A state moves one step at a time under one of 7 hidden systems, and each row is a state written as 22 numbers. Each run below is a few steps of one system.
Kiv, run 1, 11 rows:
[[-17  -4  10  18  25  11 -28   0  -5  38 -12  16   6 -19  38 -31   7 -11
    8 -26  -3  16]
 [ -1  14 -15 -10 -11 -27  41  -2 -11 -16  19   3   0 -28  19 -46  -2  16
    1 -20  -6  19]
 [  7   7  19  -9  -2  -5  19   5  17 -31 -33 -17 -12 -33   0  35  -1   9
   19   9 -28  19]
 [  5   8  -4  17  12  32 -38 -10  11  -2 -37  24  23   2   7  -3   3 -10
   19  16   4  38]
 [ 13   2   6  -3   3   7   8  12 -26 -19  15  13  31  34  12 -47  28  16
  -10 -18  -5  14]
 [ 25  13  30  -4  15   6  28   5  13  -4   3 -43   1  -6  -5  -5  -8  14
    8 -33 -21 -30]
 [ 17  23 -29   3   1   7   1 -45  30   5 -23  -7   5  -3 -17  13 -44   6
   19  13   8   7]
 [  5 -10 -15  -4 -19  -9 -16  -7 -21 -28 -15  26  15  48 -32  18  22  10
  -10  13   9  25]
 [ 10 -16  41  16   1  24 -25  43 -11  -6  10 -10   6  29  -8  -4  22 -19
  -11 -30  11 -31]
 [ 18  18  -8  -4  19  12  19  -1  32  36  35 -14  -6  -1  12 -31 -41   0
   -8  -1  14 -43]
 [ -6   0 -41 -27   6 -35  24 -40  -7   6  19  -6 -17   0 -29  42 -14  33
   -2  25 -10   5]]
ziti, run 2:
[[-30  11  50   2  47 -19  -2 -30  -5   8 -18 -29  10  -3  24  -1  22   8
  -26  21 -21  -9]
 [ 11  26 -39  38 -21   5   5 -47   0   0 -24  10   8 -37   1  -6  22 -22
    8  12   1  -9]
 [-14 -22  -6  -9 -68   7  22  25 -28 -10 -16  19 -10  16   9   5   1  15
    5 -14  -7   2]
 [-20   5  52  -6  31  15  -2  26  15  19 -30   3 -24  -2  16   2  11  11
  -19 -17   2  10]
 [ -9  33 -31  -8  32  28   5 -36   7   0   2  -1 -15 -27  -6 -29  12   6
   -1  12   9  20]
 [ 15  -9 -25 -37 -28 -17  15 -16 -25 -22  -3  -3  -4  26   0  -6  24   0
    9  18 -37   6]
 [ 27  -8  24   5  -9  -9 -21  18  12  16 -45   7   5  17  15   4   3 -26
   16 -30 -17  -2]
 [ -3  14 -13   6   3   7  -2   1  15   7  -3  22  -5 -11  -8 -27 -33  13
    2 -46  39  27]
 [ -7   1  -3 -38  15 -20  27  11   3 -26  26  -8 -29   3 -28  13   3  22
  -18  20   2  15]
 [ 31  -6   4 -17  26  10 -27   7  20  -4   1 -14   0   5   0  14  18 -39
   17  44 -21  -6]
 [ 22 -12 -26  14 -12   4 -28 -13 -16  18  13  17  40  25  16 -35 -12 -12
   19 -19   1   0]]
gav, run 3, 11 rows:
[[-48   5  21  21  -7  -9  -1  -8  -9   6 -35  20   1  -9  17  -8  -8  18
  -19 -16  19  25]
 [-18  18  -4   5   1  33  15  10  -8 -27  -2   8 -29 -35 -20  -3  38   9
  -11 -11  16  20]
 [ 11  -2  13 -26 -12  44  19  19  -5 -11  -2 -14 -12   3  21 -11  27   0
   13  13 -33 -12]
 [  3  -3   2  -4   5   3  -3 -32 -20  22 -24   6  27  23  32 -24   6  18
   12 -11 -34  14]
 [  0  -5 -24  13 -22 -22  -4 -16 -29 -17  -4   8  13  -9 -21  -2  -1  16
   16 -51   4  30]
 [ 14   2  13  -3 -38  13   3  32  17 -38 -27  -3 -16  12 -22  11 -14 -10
    8 -15  14   4]
 [ 16  15   9 -12  29  42 -13   5  29   6 -27  20  -4  32  -1  -5   5   2
   -5  25   8  16]
 [ 13 -11 -19 -19  42   7 -17 -13 -22   1  41 -10  13  12 -16 -10  20  12
   12  -6 -13  14]
 [ 24 -10   1 -13 -21 -46   1  -7  -7 -19   9 -40  12   9  -2 -11 -14 -21
   21 -18 -25 -23]
 [ 13  11 -13  22 -24 -31  -4 -19  31  16 -40  28  11  10   5  11 -38 -11
   -3   7  20   1]
 [-12  -9 -14   8  21  13 -19  29  11  -3  28  34 -11  -8 -36  31  -7  10
   -8   9  43  29]]
Kiv, run 4:
[[  1  -7   9   0   6 -16   5   0  -6 -12  -2  -2   5  -6  -1  29  28  -1
   -3  30 -20  -1]
 [ -3 -11   4  27  -1  18 -24  -4 -10  13  -4   5  18 -11  11   0   6 -12
   15 -11  -4  -7]
 [-10   6  -1   8 -15  -5  23  -3  -6  -3  11   6  15  -1  19 -29 -13  17
   -9  -7   7  -7]
 [ -5  10  11   0   6   4  28  -2   7 -15  -4  -9 -12 -17 -12  24   5  22
   -9   7  -4  -2]
 [ -7   2 -10   5   1  33 -24 -15   1 -11 -13  -2   0 -10  -9   9   6 -11
   17  21   0   8]
 [ -3  -6   2  -4 -12   9  -5  -6 -20   1  -8   9  13  33  19 -25  17  -4
   -8   6  -5  -6]
 [  6   3  14   4   1   4  22   5  -6  17  -1  -8  -8   3   4  -6   8  18
  -10 -39  -6 -19]
 [ -1  12 -15  -7  -8  15  10 -11  18  -2  -2 -15 -20 -19 -15   4 -32   5
   14  -8  11   0]
 [ -7  -1  -9 -19  -3  -3 -11  -9   3 -16 -21   9  -9  22 -12  14   1  -5
   -5  34   2  21]
 [  6 -15  14   4  10   8 -29  18 -19   9  -5  13  -3  24  -1  -1  38 -13
   -8 -15  -4  -1]
 [ 11  -2   1  -1  -3   4   6  17   1  19  26 -10  -3  -3  17 -37 -16  -7
    7 -35   3 -22]]
rep, run 5, 11 rows:
[[ 16  -3  20  -1   2  21   3  21  15   6   7 -17   2  -6  25   5  10 -30
   13  32 -28 -33]
 [  5  -5  -9  13  21 -20  -7 -17  11  33   8  16  33   5  24  -6 -39  14
    5  -5   4   5]
 [-12  -1  -2  10  -8 -24  18   4 -21 -36  17 -11  -1 -22 -34  12   1  24
   -4 -38  15  13]
 [  1  14  20  18 -10  43   2   9  18 -33 -27 -12 -11 -15  -9  18  17 -17
    0  31   3 -17]
 [ 19   1 -16   7  14  18 -13 -10   0  27   0  38  31  33  26 -23  10   0
   -5  25  -2   5]
 [ -3 -17   0 -11   4 -16  13  -1 -39   6  41 -22   5   8  -5 -16   0  27
    4 -49 -15  -9]
 [-15  16  22   7 -16  -6  16 -23  20 -17 -27 -48 -17 -24 -10  24 -31  -1
    4   6  -1 -32]
 [  7  13 -16  24  -5 -11  -8 -17  13   8 -45  53   8  16  -4  25  12  -3
  -23  29  20  21]
 [ -5 -29  -5  -9  -5  30 -17  36 -45   4  24  23  -9  18  -5 -13  45   8
    1 -40   0  15]
 [-15   5  22 -32  -2  34   9   0  12  -1  16 -57 -17   3  19 -39 -33 -14
   11   5  -6 -43]
 [ 13  26 -18  -8  28 -60  18 -53  29  21 -20   5   7  15  -1  13 -28  14
  -21  32   3   2]]
Nuzib, run 6:
[[-10  -5  18   0  -6 -12  12  -5 -18  -6  10 -26  13  14   8 -17 -11  10
   -7 -16  -6 -20]
 [ 13  19   0   9   8 -11  12 -23  14   7 -20  -5  -4  10 -20  17   1   7
  -16  -2   7 -15]
 [  3 -10 -25   4 -11  19 -17  -3  -4 -10   6  10   6  15 -27  19  -9   0
   13   7  13   7]
 [-16 -23  15 -13 -15  -3 -10  25 -16  -9  14  -6  -4  20   5   0   2 -12
   -7  11  -1 -15]
 [  6   9   6  -6  21 -11   0  -8  11  27   2 -10 -18   6   8 -18   0 -13
  -15 -10   5 -20]
 [  1   6 -33   6   8 -11   3 -33  -2   7  18  -2   4 -18 -16   8 -14  14
   10  -4   5   5]
 [-19 -16   6   5 -16 -11  -5   5  -8 -20  -6   0  -2 -13  -8  40   4  -3
    6  24  -6   5]
 [ -5  -4  12   3   0   3 -20  26  13  12 -20  22 -15   7  15  -9   5 -28
  -13   7  17   5]
 [  2   5 -17  -8  17   6   8  10  -3  11  34   9  -3 -13   8 -42  -2   5
   -2 -22  10   6]
 [ -4   4   1  -7  16  -5  27 -20  -5  -6  14 -30  -5 -32   2  16   5  17
    9   7 -26  -8]
 [  1   7   2  13  -2   2 -17 -25  10  -1 -54  10  10  -1   6  26   2  -9
   11  28  -9  17]]
gav, run 7:
[[-28 -16  25 -14   4 -39 -12  -3  -2  14 -14 -19 -17  -5  19  13 -10  -9
   -4   9 -15  -7]
 [-24  13 -20  16   3 -13  -8 -21   1  10 -13  17 -14 -34  14 -21   1 -23
   -8   4  18  16]
 [ -7  -6 -16  -8 -14  -4  28  32  -8 -11  27  24 -22 -24   3   0  17   7
  -12   8   6   9]
 [ -8  -5  37 -13   9   5  17  25  10   5 -12 -12 -13 -18  31   6   4   6
    4   2 -28   1]
 [-17  15  -4  12  11  10   1 -34  -6   2 -17   4  18 -23  27 -25  -1   9
   12  10 -11  23]
 [ -3 -10 -17  14 -22 -11  11   6 -33 -33  13  14  14 -14  -6   0  33   8
    6  -9  -7  18]
 [ 17  -3  32  12 -23  11   7  37   7  -9 -23   1   0  -4  13   0   4  -7
    9 -28  -8  -8]
 [  4  22   4   7  17  43   5 -13  17   5 -19  11  18  13   9 -20 -18  26
    1  -3  11  16]
 [ -1  -3  -7  -6  14  13   0 -14 -24 -34  21 -13  13   7 -33  17  23  28
    5   0  -8  15]
 [ 23 -14  11   2 -21   2 -22   5  -9 -14 -13 -26   5  13  -5   3  14 -32
   22 -12 -22 -23]
 [ 20  11 -16  12 -10   3 -11 -14  12  28 -20  29  20  36  10 -24 -24  -2
   -7 -12  20  -4]]
ziti, run 8 (11 x 22):
[[ 23  13   5   9  18  -9   6  11  11   7 -11  11  -4 -15   8 -11  20 -15
   -3 -14  -7   5]
 [ 12   1 -22 -12  -8  12  14   3  -1  -5  15   1  -6 -18  -1 -12 -13   7
   22 -16  -4  15]
 [  5  -4  16 -22   4 -12  12  11   4 -21   0  -7   8  14   6   3 -10  13
    5  11 -16  14]
 [ 25  10   5  15  19   2 -13   2  13  -8  -7   7  16  -2  -7  -1  12 -14
    4  -1   3   9]
 [ 10  -1 -17   3 -15  13   5   7 -11 -15  21   0   9   3 -13 -15  -5   2
    9 -22  10   1]
 [  5  -4  22 -13   3  -4  14  13   5  -5   8 -19   0  14  -5   7 -16  14
   -3  -6  -5 -15]
 [  9  12   3   8  22  13  -9 -14  21   1  -7  -7   7  -2 -12  14 -13   0
    5  13   8  -3]
 [ -2  -7 -16   6 -16   5 -10 -10 -16 -18  10   0  14  14 -16   2   5  -1
    2   7   6   1]
 [ -2 -11  20   7  -9  -6  -5  15  -8   3   1 -10  -2  16  -2   1   8  -7
  -10 -15   1 -23]
 [ -5   7   1  10  10  15  -2 -10  14  23   2  -6  -8 -10  -1   1 -18   0
   -2 -10  14 -16]
 [-19  -4 -15  -8  -2  -4   7 -20  -7  -5   7  -1  -3   3 -10  15  -9  18
   -2  22   0   5]]
rep, run 9, 11 rows:
[[ -7   1  39 -13   2 -15  18   5   7  -3 -12  -7  19  32  28 -15 -24  24
  -13   9 -11  -3]
 [  4  19  -2   7  31  -5  -1 -34  -2  10 -25  -2  -3 -10 -15   2   9  24
    1 -39  -1  24]
 [  9  -2 -28  -4 -51  18  -2  -1 -15 -28 -12  -3 -10  -1 -19   5  12 -15
   23  -7  -4   0]
 [ 10   0  31  -4 -13   0   2  25  12   8 -22   8   4  38  28 -13   3 -17
  -16  16  -6 -22]
 [  7   2  -3  -6  40   1 -14  -9   5  39   4   7  -2  14  -5 -13 -13  19
   -6 -39  11   9]
 [ -5  -5 -21 -21 -23  -9  -2 -11 -10 -34  13 -33 -18  -2 -41   8 -16  -1
   15 -12   6   2]
 [  9   5  23   5  -8 -15 -11   8  17 -14 -31  -2  -6   8   4  20  20 -38
  -13  43  -6 -15]
 [  9 -15 -15  14  24   4 -31   9  -4  50   7  44   6   3  16  -9  11 -10
   -2 -20  10  10]
 [-18 -16  -8 -21 -13   5   8  21 -13 -17  54 -25 -14  -9 -17 -20 -30   8
    8 -28  16  -8]
 [ -3  24  27 -10  18 -15  17 -11  37 -25 -13 -32 -10 -10  -9  17 -14  -5
  -18  51   0 -13]
 [ 16  -3 -29  21  29  -8 -29 -21  -5  20 -16  42  17  -6  -5  32  35  -4
    4  17  -7  34]]
Nuzib, run 10:
[[ -7 -13 -31 -17  -3  -9  16   5   7  -1  40  -1 -17  -6 -26  42 -13   9
   -2  40   6 -11]
 [-24 -25  11 -21  25  -7 -38   6   4  18  -6   1 -19   3   5  32   8 -21
    0  38 -11   8]
 [-20  -3 -12   9  12 -28 -31  -8  -9  18   6  11  -3 -17  22 -38   6 -38
   -8  -6  15  11]
 [ -1   2 -19  21  -4 -33  35   9  -3  12  31   9  -9 -54  14  -6   3   2
   -7 -17   1 -11]
 [ -9   7   7   6  17  18  18   3  26  11 -14   8 -16 -43   8  43 -13  19
   11  25  -8  11]
 [-20   3   6  -2  17  32 -24   2   2 -18 -22  25   9  -5  14  -9  14  -2
    5  37   4  49]
 [  2  -3   8   5  -2   5  -5  23 -27 -19  11   8   4 -10  23 -47  52 -22
   -1 -14 -15  11]
 [ 27  15   8  11  -5   9  32  -4   6  22  -6 -15   0 -27  29 -24   1   4
   17 -37 -28 -27]
 [  3  20  -6  10   0  18  31 -37  11   0 -30   6  22   1  -6  18 -26  55
   11  -5  -7  18]
 [-10  -6  13   5 -15  28 -17  11 -17 -55 -27   8  10  23 -34  24  30  12
   -2   9   7  34]
 [ 18  -7  20 -12 -29  33 -17  43  -3 -18  -3  -8  -9  33   9 -41  23 -44
   -1  -8   3 -24]]
sebuk, run 11 (11 x 22):
[[ 21  -7  12   0  31   9   0   6  -8  36  17   2  19  13  32 -20  18   2
    4  -4 -29 -16]
 [  8   6 -14   1  -1  27  16 -31  -6   8  -1 -30  -2 -21 -16  19 -11  28
   32 -27 -18 -11]
 [-17  12  14   8 -40 -15  16 -11   5 -42 -35 -14  -3   3 -20  23 -15   5
  -12  14  12  -5]
 [ -1   3  10  26   2  -6 -23  19   3   6 -24  47   3  22   6  -9  26 -20
  -32   7  30  10]
 [  5 -11 -20 -22  18  47 -15  24 -11  23  41  11 -12   7   7 -41  11  -3
    9 -22   6   0]
 [  7   4  12 -41  14   1  33 -13   6  -1  19 -57 -12   0   7  -1 -18  17
   15  10 -37 -29]
 [  0  18   0  18   1 -38   4 -62   6   3 -57 -10   8  -5 -12  39   3   7
   -6  10 -15   2]
 [-24 -16 -29  26 -49  -6 -27   9 -27  -8 -25  49  -5   3 -20   8  12 -11
   -7 -24  38  30]
 [ -4 -18  25 -19  -4   9   0  82  10   3  47  10 -18  11  16 -37 -13 -21
  -18 -15  28 -14]
 [ 29  25   8 -29  81   8  23 -15  42  31  30 -28  -3  -9  16 -20  -8  17
   -5  21 -19 -11]
 [-10   4 -42 -15   2  -7  -1 -77 -28 -24 -18 -24   6 -14 -27  39  18  23
   30  30 -40  30]]
sebuk, run 12 (11 x 22):
[[  6   0  21   1  13  28  -6  13  -5  -2  -4 -11  -2   2  10 -12  24  -8
    1  -5 -15 -11]
 [ 13  17  -4  -1  -4  21  11 -24   3   4 -18 -13   4  -1  11 -20  -7   3
   13  -9 -13  -9]
 [  5   4   1  -5 -18  -4  14 -10  -9 -13 -24   1  -1  20 -14   6   7  18
   -6 -11  -6   4]
 [  1   0  11   1 -10   4 -17  13   6  -6 -21   4 -18  12 -13   2  12 -18
   -9 -14  16  -3]
 [  7   6  -6 -14   3   7  -6   5   9   9   2   6  -6  18   8 -33 -11 -12
   -7  -5  13   1]
 [ 10  -1  -7 -25  17  -8  10  -7  -7   9  14  -9  -7  20  -6  -3   6  11
   -5  -6 -16   1]
 [ -1  -4  -6  -7  -4 -17  -8 -19   0   2  -9 -20 -15  -8 -14  24  -3 -11
   11   0 -12  -9]
 [ -9  -4  -7   7 -20 -28 -12  -8   2   4 -14  13   3   3   1   2 -23  -9
   -3  -2  16   9]
 [ -3 -11  -2   2  10 -14  -4  26  -3   8  23  24  -2   3  -5  -2   3   5
  -16 -15  19   9]
 [  2  -1   0 -12  24   8   1  14  12   1  34 -12 -15 -21  -5  -2  -3 -10
    7  17  -1  -4]
 [ -4   2  -8  -7   8 -13   3 -28   4  -4  -1 -13  13  -9  11   6 -11   0
   14  35 -21   5]]
bokam, run 13 (11 x 22):
[[-13  11  10  14  -4 -16  14  10  -5 -53   7  -9 -11 -23 -39  20  21   4
  -20   1  21   8]
 [ 16   4  21  18   1  44 -16  29  27 -12  -3  -3  11 -16  15  -2   3 -35
   19  26   1 -17]
 [  4 -15 -11   0   6  25  -1  -2 -25  30  25  18  31  21  28 -28   1  24
   14 -17 -15   2]
 [-10   5   3 -14   3 -30  34 -27 -23  -9   8 -36 -12  -7 -20   7   1  35
   -4 -37 -15  -7]
 [ -2  30  11  25  -9  -1   4 -31  34 -21 -45 -18  -2 -16 -10  23 -17 -13
   -5  31  13 -13]
 [ -1 -19  -8  29 -23  37 -31  15 -14   6 -15  49  25  30   5   8  23  -8
   -1  15  14  10]
 [  0 -26   7 -32  -2  29  -4  37 -31   1  33 -20 -28  15 -15 -13  18   9
   11 -49 -13  -7]
 [ 14  35   6 -32  29  -2  32 -35  36  18  -5 -46 -20   0   9 -29 -32   5
   -4  11 -13 -28]
 [  4  13 -29  25   7 -38  -3 -58  -2  12 -34  37  26  11   0  26  17  10
  -16  45  -2  19]
 [-19 -38  -6  11 -42 -11 -44  30 -35 -28 -11   9 -17  -9 -34  44  23 -32
   19 -21   4  18]
 [ -1   1  26 -22 -21  40  -1  54  30   7  12 -17 -31   8  22 -54 -41 -34
    3 -19  24 -32]]
bokam, run 14 (11 x 22):
[[-16 -22 -22  -5 -42  -4   4  19 -13  38  17  25 -14  16  28 -14  -9 -15
   -7   3   7 -30]
 [-31  -6  11 -20  30 -10  21  19   1  35  17   8 -45 -11  -2  16   1  29
  -31 -10  10   1]
 [-24  19 -12 -10  38   6  -2 -23  18 -12   6 -12 -24 -49  -5   6   7  -9
   -2  51   5  23]
 [-12 -15  -3  18 -12 -16 -22   3 -22 -14   2  15  24 -18  39 -20  36 -42
    5  39 -22   9]
 [ -8 -24  10   5 -27 -13   6  33 -26  25  -2  12  -9 -23  37 -20   5  -2
   18 -64 -19   4]
 [-20  23   9 -20  -5   9  56   4  23  -9  -4  -7 -25 -26   8 -16 -45  45
   -5 -17  12  16]
 [-11  25  25   7  37   3  17 -11  18 -44 -16  15  19  -3  -4  17  20  27
  -23  63   5  35]
 [ 14 -20  12  23   8  21 -55   9 -28 -34 -12  -2  31 -11  -2   8  52 -31
   35  -4 -30  30]
 [ 21 -12   1 -12 -51  17   2  13 -18  -3   3 -26  10  12  28 -57 -25 -18
   44 -62 -22 -19]
 [ 14  32  12 -14  -2 -21  71 -16  20  23 -22   8   0  36   9 -15 -41  63
  -34 -27   9 -13]
 [  3  18   0   9  41   2   1 -27  20 -31 -29  12  -1   4 -66  78  15  39
  -17  35  17  40]]

Name the system that made each run.
run 15 (2 x 22):
[[-29  11  32   4  33 -14   2   6   9  -7  32 -33 -16 -16  -4 -10   1 -13
  -33  20  20 -29]
 [ 16  18 -34   9  27  -3  -6 -34  18  24   7   6  -3 -15  -1   6  13 -19
   -4  44   0 -12]]
  Nuzib
run 16:
[[-22  -3  15  12 -24 -11  12  17   9  23  -5   2 -11  -5  16 -14 -46   7
   -9 -43  28 -17]
 [ -9  28  -6 -16  21   4  44  -1  23 -14  15  -1 -27  -9 -27   6 -16  37
  -30  14  29   8]]
  Nuzib
run 17 (2 x 22):
[[ 29  -4 -10  -1 -17   7  17  30  11   9   4  12 -24 -26   8  18  21 -22
   14  -1 -19 -14]
 [ -6 -13   4 -18   6  28  -4   8   4  11   2   6  11  -3  29 -15 -28  15
   30  -5 -12  21]]
  ziti
run 18, 2 rows:
[[  4  -7   6 -17  -5 -14 -19  17   0  -9 -24   5 -15   0   7 -16  12 -24
    9 -14  -7  25]
 [ 21  17 -15 -17   8   0   7   5  18  -2  -6  21  -5  -2   8 -31  -6  -5
    3  -7   5  29]]
  gav
run 19, 2 rows:
[[ 26  17 -20 -27 -31 -15  23   3  19 -33 -10  -7 -16 -10   9 -33  -9 -29
    9  15  -5   4]
 [ 20  -8  16  -4   8 -30   7  25  19  17 -19  35  14  24  26  13 -11   7
   -9  17 -10  12]]
  bokam
run 20, 2 rows:
[[  1  -4 -28  13   2 -11 -16   5 -21   8  13  42 -14  21 -23   5  56 -16
  -37  15  24   2]
 [-10 -32 -11 -29  -5  36 -24  31  -2  33  36  -5 -24   4  15  -8 -12 -28
   20   9  -6 -25]]
  sebuk
run 21 (2 x 22):
[[ -9  -2  26  15  14  12   9   9  -8  -5   5  -6   3   1  -9  10  11  22
   -9 -22   2  -7]
 [  0  11   9   9  -4  30   3 -19  -1  -9 -10 -26   4  -5  -3  -7  -1   1
   10  -5  -6 -17]]
  gav
run 22, 2 rows:
[[  9  14 -21  -1 -20  44  11  -4   5 -30  -9   2   5   2 -15 -12  -7  10
   15   2  10  11]
 [ 13 -12  12 -13   4  17  -7  14 -12 -16  -5   4  12  41 -13  17  22  11
   -1  12 -14   6]]
  gav
run 23 (2 x 22):
[[ -4  15   9  13   2 -24   0  -9  17  -2  -4 -11  11 -25  31 -34 -23 -27
    0  12   4  -6]
 [ 13   6 -29  15 -12 -12  30   1   5   8   6  41  11  -6   4  11   0  23
   -9  12   7   8]]
  ziti
run 24:
[[-16  -2  13  11   5  -2 -36  -6  19  17 -17  -6  11   4  10 -11 -42 -21
    7   0  17  -2]
 [ -3   4 -16   3  12 -18  14  -8 -21   2  33  14  18   8  -2 -27   1  27
  -18 -21  15  11]]
  sebuk
run 25 (2 x 22):
[[ -8  12  10   8  39  17 -23 -17  24  28  -2 -21 -21 -11 -17   8  -8 -13
  -14  -1  22 -20]
 [-17  -1 -42 -13 -11  -2  -6 -38 -11   5  16  -6  -2  13 -14   0 -14  -2
   -1  29   9  -8]]
  ziti
run 26:
[[  6  -3  24   9 -27 -20  20  24   3 -15   9 -24  11 -21  33 -13 -13 -17
    8  -2 -20 -31]
 [-10   8  14  31   9   9  16  -6  11  30 -16  26  21 -10  23   1 -26  38
   -6 -22  11   6]]
  bokam
run 27:
[[-15  -9   4 -27  -3  27 -16  -4  -7   1 -10 -16 -10  20  -3 -19 -26  12
   18 -29  -1  15]
 [ -7  13   3 -21 -12 -30  20 -17 -11 -32 -11 -25 -13   9  -9 -21   0   3
  -12  -2  -2   0]]
  Nuzib
run 28 (2 x 22):
[[-18  17 -14  -5 -18  11  16  20  18   0 -15  26 -45 -28 -12 -11 -17   6
  -13 -32  41  25]
 [  9   4  -3 -47   8  34   9  28  18 -34  -1  10 -30  26 -21  -1   9   7
   -8  38   7  26]]
  rep
run 29, 2 rows:
[[ -2   7  20  12   6  -9  11 -15   7  34 -32 -13  -5 -26  31  -8 -17   6
    9 -43 -18  -7]
 [ -7  31 -13  16  -4   5  26 -24  16 -22 -24  14  10 -19 -15   4 -25  36
   -2   1  27  31]]
  Nuzib
run 30 (2 x 22):
[[ 28   0   0  35 -14 -19   3 -24 -11  -5  11 -18  58   6  11 -21 -23   3
   17 -26 -12 -23]
 [ 17  17  14  47 -18 -17  31  -4   5  -5  -9  -5  17  -4 -22  20  -7  21
  -17 -40  17 -33]]
  rep
run 31 (2 x 22):
[[ -2   9  19  18   0   0  19  10  24 -10 -22   6  -5 -36   8  39   0   4
    1  27  -5   2]
 [-23 -16   9  11  -2  38 -30  10 -11 -11  -2  17  24  -4  14   0  -1   3
   17  15   2  25]]
  bokam
run 32, 2 rows:
[[ -4   1  25 -12  -3   1   8  29   8 -31  12 -21  -1 -11  11 -26 -11 -10
    5  -1   0   3]
 [ 31  22   4   6  27 -11  11 -13  17   4  -9   1  16  -1  11 -10  10   2
   -3  10 -14   4]]
  sebuk
run 33, 2 rows:
[[ -3  -3 -12  16 -23  35   5  -9 -26 -25  20 -10  20  -9  -1 -11  20   5
   20   3 -11 -11]
 [ -1  -2  30   9 -15  10  19  -4 -11   7  -9 -26   9  11  20  -2   5  11
   -2 -15 -25 -39]]
  bokam
